One vector is turned by the same rotation once a step. Each row is the vector after some number of steps, and that number follows the row.
The counts run from 0 to 529.
[124 143 138 158 185 117 115 158 127 111 156  92 118 135 132 113 152  84
  87 126 126 109 129 107 128 112 181 132 119  92 157 119 155  87 174 100
  97 113 160]
284
[104 137 143 156 149 156 142 142  94 161 159  90 109 122 128  98 100 161
  97 130 114 128 109 106 142 142 144  80 195 138  99 112 108  83 167 126
 133 119 149]
117
[148  98 157 171 191 163 169 172 148 149  93 151 120 127 156  98 151 151
 100 147 118 138 128 146 111  97 142 132 186 136 163 138 151 133 130 123
 148 107 138]
57
[152 112 100 157 155 172 122  81  79 122 125 137 112  98 160 115 102 186
 145 129 128 108  90 136 133 130 129 115 141 126 125 107 128 119 158  67
 107 117  99]
362
[140 127 116 188 173 123 152 141 100  99 147 123 112 125 185 108 136 127
  76 157 131  93 138 170 118 106 147 126 105  81 148  99 146 134 141 115
  90  92 118]
26
[145 124 107 142 163 146 126 114 106 105  91 169  79 114 124  94 124 137
 136 143 118 142 121 114 117 134 151 121 158 100  91 143 137  77 123  69
  97  95  72]
463
[122 102 125 196 166 154 140 144  93 163 128 135 138  89 129 109  96 153
  84  99 114 126 121 170 150 134 148 102 159 127 149 132 101  98 178 114
 123 127 168]
368
[145 118 143 154 165 163 147  96 155 139 130 124 128 102 153 103  91 211
 126 116 122 114  56 129 144 123 147  94 165 134 111 106 121 122 132  89
 122 117 136]
359
[157 114 117 161 159 132 117 123 149 118 139 145 100 117 134 100 108 175
  82 130 133  85 117 157 149  99 145  90 132  65 115  96 121 146 136  95
  76 108 137]
494
[109 115 130 161 145 145 164 116 146 146  78 139 103 147 142 117 167 154
  99 122 131 147 108  93 105 132 177 128 137 123 109 155 133  71 134 150
 154 122  72]
448
[129  94 119 134 162 148 109 109 165 113 101  99 112 103 124 146 133  97
 108 125 179 122 104 114 134 115 147 129 131 112 106 110 196  87 160  83
  85  86 103]
321
[104 130 107 185 145 161 165 125  74 147 140  85 115 115 161 123 144 137
 152 117 122 111 106 102 132 177 166 124 137 104 128 127  97  85 154 113
 132 124  85]
129
[127 103 116 192 131 133 157 119 127 146 122 143 129 159 108 128  94 171
 114 146 149 119 110 150 162 128 122 106 175  89  73 127 135  74 165 115
 126 137  94]
488
[120 103 151 127 186 160 148 136 128 121  66 152 108 103 134 129 155 136
 157 145 141 117 125 100 142  99 163 134 191 112  89 148 148 120 120  79
 110 131  94]
189
[ 73 130 133 150 162 161 143 117  79 142 158 121 110 126 139 142 146 147
  91 117 147  78 137 100 129 166 163 128 140 129 137 110 101  75 158 120
 100 164 104]
132
[134 114 165 192 190 149 160 163 174 161 141 144 124 119 122 141 141 168
 115 118 126  93 119 164 164 118 157 131 164 106 138 113 109 148 158 129
 138 128 133]
509
[120 123  83 169 154 147 131 117  77 107 166 101  94  77 163 107 153 139
 105 111 113  96 134 122 115 148 171 120 103 106 140 106  96 133 153 107
  95 107 114]
127
[126  88 111 160 175 117 117 148 154 114  66 129 119  75 128 116 147  92
 111 114 152 134 130 117 144  92 161 122 154  89  98 151 157 123 153  87
 112 102 120]
187
[145 145 130 163 174 137 135 169 146 109 178 117  91 131 132 107 150 142
  64 144 136  90 146 112  99 112 154  93 131  91 172 112 136 150 152 130
 114  96 123]
276
[114 127 143 173 136 157 156 151 117 153 163  95  87 153 102 136 142 170
 163 141 114 108 118 104 169 128 153  98 184  81  90 106 125 108 178 110
 132 118 122]
254
[134 141 133 175 171 136 178 157 130 150 134 115  99 147 149 132 134 150
 129 178 140 102 123 137 135 131 117 131 190 103  85  81 129 123 135 117
 143  92  88]
20
[128 132 141 108 199 123 135 145 113 121 150 139  78 147 155 137 165 141
  89 147 108 115 133 101 109 101 151 148 165 133 137  79 161 125 162 113
 100  82 103]
293
[140 126 136 168 173 134 165 177 145 157 121 117 129 160 109  94 146 161
 126 159 143 103 113 117 149  96 152 111 176  95 149 132 133 128 170 122
 141 161 175]
525
[108  87 109 145 114 188 124  95 115 160 103 150 107 122 133 109 132 154
  76 108 159 115 117 145 123 116 178 131 126 106 144 115 155  96 146 116
  66 152 143]
349
[129 131 139 170 170 154 149 157 110 152 124 125 131 170  99 109 142 162
 154 173 160  95 122 103 136  99 124 129 182 101 136 120 147 110 167 103
 140 162 147]
524
[111  88 141 161 149 195 146 101 118 114  99  96 126 102 121 121 111 144
 123 171 171 126 125 150 123 116 124 127 175 134  89 111 158 102 121  90
 110  97  94]
338
[115 111 175 175 183 177 162 148 153 167 143 146 118 128 121 152 126 176
 148 135 143  87 116 127 166 117 148 143 184 105 126 112 108 124 145 109
 125 141 111]
508
[150 148 159 172 149 151 144 155 108  99 165 102 101 165 152 116 144 151
 130 164 115 107 125  91 109 129 143 103 157  83 151 119 149 106 146 113
 143  89  80]
278
[121 130  92 157 149 137 105 139 114 172 123  99  98 126 103 124 148 147
 102 109 173  74 117 107 145 106 143 128 152 105 112  89 130 151 211 128
 126 150 148]
389
[117 118 109 160 144 144  97 108  70 122 166 113 136 145 127 126 130 162
 119 110 131  73 110 111 154 119 144 133 165 115 134  96 146  98 208 105
 104 166 127]
386
[105 158 176 141 178 151 165 177 106 129 118 125 108 127 183 112 158 142
 105 139 123  92 128 102 130 129 160 138 212 112 106 103 118 128 114 127
 132 124  94]
157
[123 113 111 164 147 150 126 132 150 164 108 139  94 136  99 118 113 162
  75 137 186  85 128 151 149 106 133 101 135  76  93 100 124 122 144 117
  99 127 131]
490
[166 127 129 184 146 151 156 127 122 121 127 135 116 130 152 101 100 193
 162 145 117 106  98 141 156 121 135  94 150  61 101 121 129 119 131  85
 124 105 101]
496
[100  93 170 155 182 169  97  89 132 108 104 140 140 118 122 124 130 149
  66 131 142 121 144 148 141  70 165 152 122 144  94 116 159 112 151 126
  98 124 103]
200
[ 95 141 149 154 173 145 127 111  88 112  93 108 123 131 191 141 160 110
 100 150 159  92 139 111 124 108 172 170 105 105 107 109 139 107 142 121
 104 132  80]
164
[156 150 139 199 145 135 151 172 128 118 136  85 102 155 143 102 149 127
 112 137 121 114 122 103 101 134 163 109 126  64 160 135 135 111 157 123
 152  89 101]
279
[127  82 101 142 170 192 104 107 122 121 111 102 103  69  99 113 121 148
 139 145 155 115 129 112 115  99 136  95 129 141 121 119 137 134 162  68
 106  95 133]
87
[138 129 146 119 167 161 142 149 158 144 113 148  97 161 159 146 159 169
 116 137 172  76 118 108 126  95 148 133 150  87 148  92 168 129 141 104
  88 123  92]
39
[ 99  99 154 160 141 172 125 117 106 122 121 140  97 123 108 143 114 130
 113 139 129 130 152 147 162 127 144 123 174 104  56 116 143  85 135 107
  84  96  71]
471
[114 131 131 118 180 137 129 152 125 140 120 118  73 149 109 147 178  99
 128 144 158 102 132  78 126 116 144 152 165 105 125  92 159 113 167  93
  99 118 120]
289
[ 91 116 118 166 196 101 136 120 137 104 119 118 151 112 168 137 155 111
  57 119 145  98 132 128 141 106 162 145 113 106 117 118 147 100 163 134
 105 136 125]
167
